In the rows, 128 means zero.
Each path below is one point turned by a fixed rotation once a step. After each direction that follows a path, write how fast that rotation turns it, in degrees a step (0 if it stays still).
Each turn is a multiple of 5 degrees from 10 to 175, or 0.
Each row of a path follows its step; steps can be skipped.
path 1
step 0: [128 125 112 118 129 125 133 132 129 127 127 122 129 125 127 127 130 138
 120 128 125 126 130 121 119 124 118 132 134 129 135 134 128 121 133 127
 136 128 122 127 137 120 111 117 109 130 121 119 133]
step 1: [128 128 118 134 123 130 121 120 128 123 128 128 131 127 134 116 125 136
 116 128 133 127 127 116 131 121 120 128 134 133 132 136 113 132 122 134
 130 122 127 126 124 132 113 121 113 128 135 122 141]
step 2: [124 140 128 143 130 128 119 115 121 118 130 144 131 129 137 120 128 136
 116 131 124 132 135 131 135 129 133 124 130 132 125 122 125 131 134 130
 138 128 128 129 119 121 120 126 120 122 135 120 134]
step 3: [118 135 121 126 135 135 130 129 128 116 132 132 138 127 131 130 121 137
 120 128 121 125 142 134 124 131 135 123 122 136 125 123 129 122 143 131
 131 128 130 125 130 108 120 133 124 117 122 126 133]
step 4: [124 128 123 125 137 141 129 130 138 120 128 124 132 121 129 126 120 136
 117 125 127 125 128 123 126 131 120 115 121 143 134 141 126 137 133 139
 119 121 133 126 127 122 122 133 130 122 118 133 136]
step 5: [134 137 128 135 136 131 119 120 131 123 124 139 121 118 131 131 128 133
 124 124 125 131 122 127 130 128 117 118 128 140 139 140 138 151 134 132
 131 125 132 130 126 126 124 132 137 126 131 124 126]
step 6: [134 139 125 126 134 128 126 132 130 120 129 135 129 125 127 137 125 135
 130 124 131 129 131 138 125 126 126 134 129 133 141 134 139 136 135 119
 136 124 127 125 137 113 118 131 132 124 145 119 113]
step 7: [130 126 123 125 137 130 137 138 142 124 133 115 131 125 126 127 124 133
 111 130 135 132 127 129 125 130 132 133 131 129 140 143 129 126 127 115
 124 121 122 123 130 119 118 127 122 126 141 125 120]
step 8: [128 125 123 137 138 120 133 125 137 130 124 122 127 127 129 125 135 133
 105 132 119 133 119 119 127 127 131 124 138 124 130 147 129 139 131 121
 135 130 125 127 127 132 124 124 116 132 130 124 128]
step 9: [126 133 120 129 125 116 123 125 123 128 121 138 139 134 129 123 128 135
 122 128 117 128 133 122 122 122 131 131 135 127 128 138 130 138 132 133
 145 130 127 128 140 128 116 123 114 132 128 116 123]
step 10: [125 133 125 122 124 125 122 135 133 121 128 135 138 130 135 111 114 135
 121 134 132 127 138 127 124 126 132 129 122 136 131 127 126 123 126 136
 129 117 122 131 132 125 114 120 110 128 131 116 127]
[128 129 130 127 125 128 128 127 127 125 125 124 127 126 132 128 128 127
 129 129 128 129 127 128 127 128 130 128 131 127 128 130 128 128 125 127
 128 132 127 128 130 127 129 130 122 130 127 125 127]
40
[127 129 125 127 129 126 124 128 129 129 130 128 127 126 126 128 125 130
 128 126 129 131 129 128 126 128 127 126 132 130 125 128 129 127 129 129
 125 131 127 126 127 130 129 128 126 126 130 130 125]
0
[128 131 127 128 130 125 128 124 129 129 129 129 123 126 130 130 130 125
 127 129 124 128 127 130 129 127 128 127 127 126 126 126 131 129 132 127
 130 128 126 130 128 127 129 126 127 129 127 128 129]
120
path 2
step 0: [125 131 133 128 131 134 136 125 132 127 136 130 103 122 123 135 134 129
 132 137 140 135 133 132 130 129 134 128 129 126 117 115 136 125 127 137
 130 126 134 130 131 121 133 123 129 128 135 136 135]
step 1: [133 138 131 132 130 136 122 127 139 128 127 126 115 123 127 126 128 141
 133 134 138 137 131 133 138 130 129 126 132 125 125 142 129 119 125 144
 138 127 124 121 128 126 135 136 127 126 132 136 136]
step 2: [131 129 127 142 127 123 132 130 125 117 131 131 129 128 119 128 127 129
 140 131 132 125 135 124 151 133 131 129 127 126 123 136 136 127 138 138
 141 132 126 125 121 125 125 135 126 129 130 133 139]
step 3: [129 135 130 135 128 130 139 131 128 128 129 135 129 114 128 137 129 134
 124 126 136 128 132 132 141 134 130 128 129 128 128 126 141 135 139 133
 132 136 112 124 121 127 120 134 118 127 135 115 128]
step 4: [131 134 130 131 132 142 133 130 129 119 124 126 108 121 125 130 131 134
 128 132 125 125 130 127 134 123 134 136 123 122 132 113 141 131 135 134
 128 133 121 135 128 128 121 120 121 126 140 126 134]
step 5: [135 131 126 129 137 133 129 127 132 128 125 133 106 117 133 128 138 132
 130 138 129 137 122 135 133 133 128 133 128 117 128 128 119 126 133 132
 130 125 119 131 122 127 128 130 127 136 136 134 142]
step 6: [129 128 132 131 135 131 125 123 124 126 128 132 120 131 130 115 125 134
 145 130 135 141 128 132 138 134 134 138 133 130 118 129 135 128 134 131
 132 135 124 130 129 119 131 138 130 134 131 133 146]
step 7: [125 123 130 134 127 131 130 126 129 124 132 139 119 118 126 131 124 133
 134 124 132 132 134 130 141 140 134 126 134 130 128 127 140 126 120 135
 136 130 126 128 123 116 122 146 123 141 127 123 127]
step 8: [122 136 130 135 129 131 142 124 126 131 125 125 113 128 127 132 125 140
 127 129 128 121 141 132 136 141 132 130 127 131 133 119 139 127 123 138
 144 133 127 127 126 130 121 127 128 127 130 122 134]
step 9: [141 136 131 130 137 133 130 115 135 124 122 131 117 118 126 134 133 127
 122 133 138 129 138 123 140 134 131 132 128 119 129 128 126 130 124 139
 134 131 124 128 128 127 123 114 128 130 133 122 139]
step 10: [141 137 135 128 126 132 131 122 134 130 131 127 120 127 128 133 124 126
 136 134 137 131 133 124 138 136 119 141 133 124 126 131 134 123 141 130
 123 127 120 133 129 122 123 130 130 129 142 136 142]
[128 128 131 127 127 127 126 128 131 130 132 131 129 127 130 125 129 127
 129 134 127 131 130 130 129 124 128 129 124 128 129 127 128 125 127 126
 129 127 128 128 130 126 128 130 129 126 125 130 129]
70
[130 131 127 132 128 125 127 126 128 127 128 127 129 126 125 130 125 129
 126 130 130 125 128 127 132 126 126 128 129 130 129 129 128 129 125 126
 128 129 127 127 128 128 126 127 129 124 128 128 128]
55
[129 127 127 125 128 128 126 128 127 124 129 128 124 131 127 126 127 127
 126 129 132 130 125 129 127 128 126 126 131 127 131 127 127 128 129 126
 127 127 129 126 128 126 130 131 129 125 131 130 130]
70
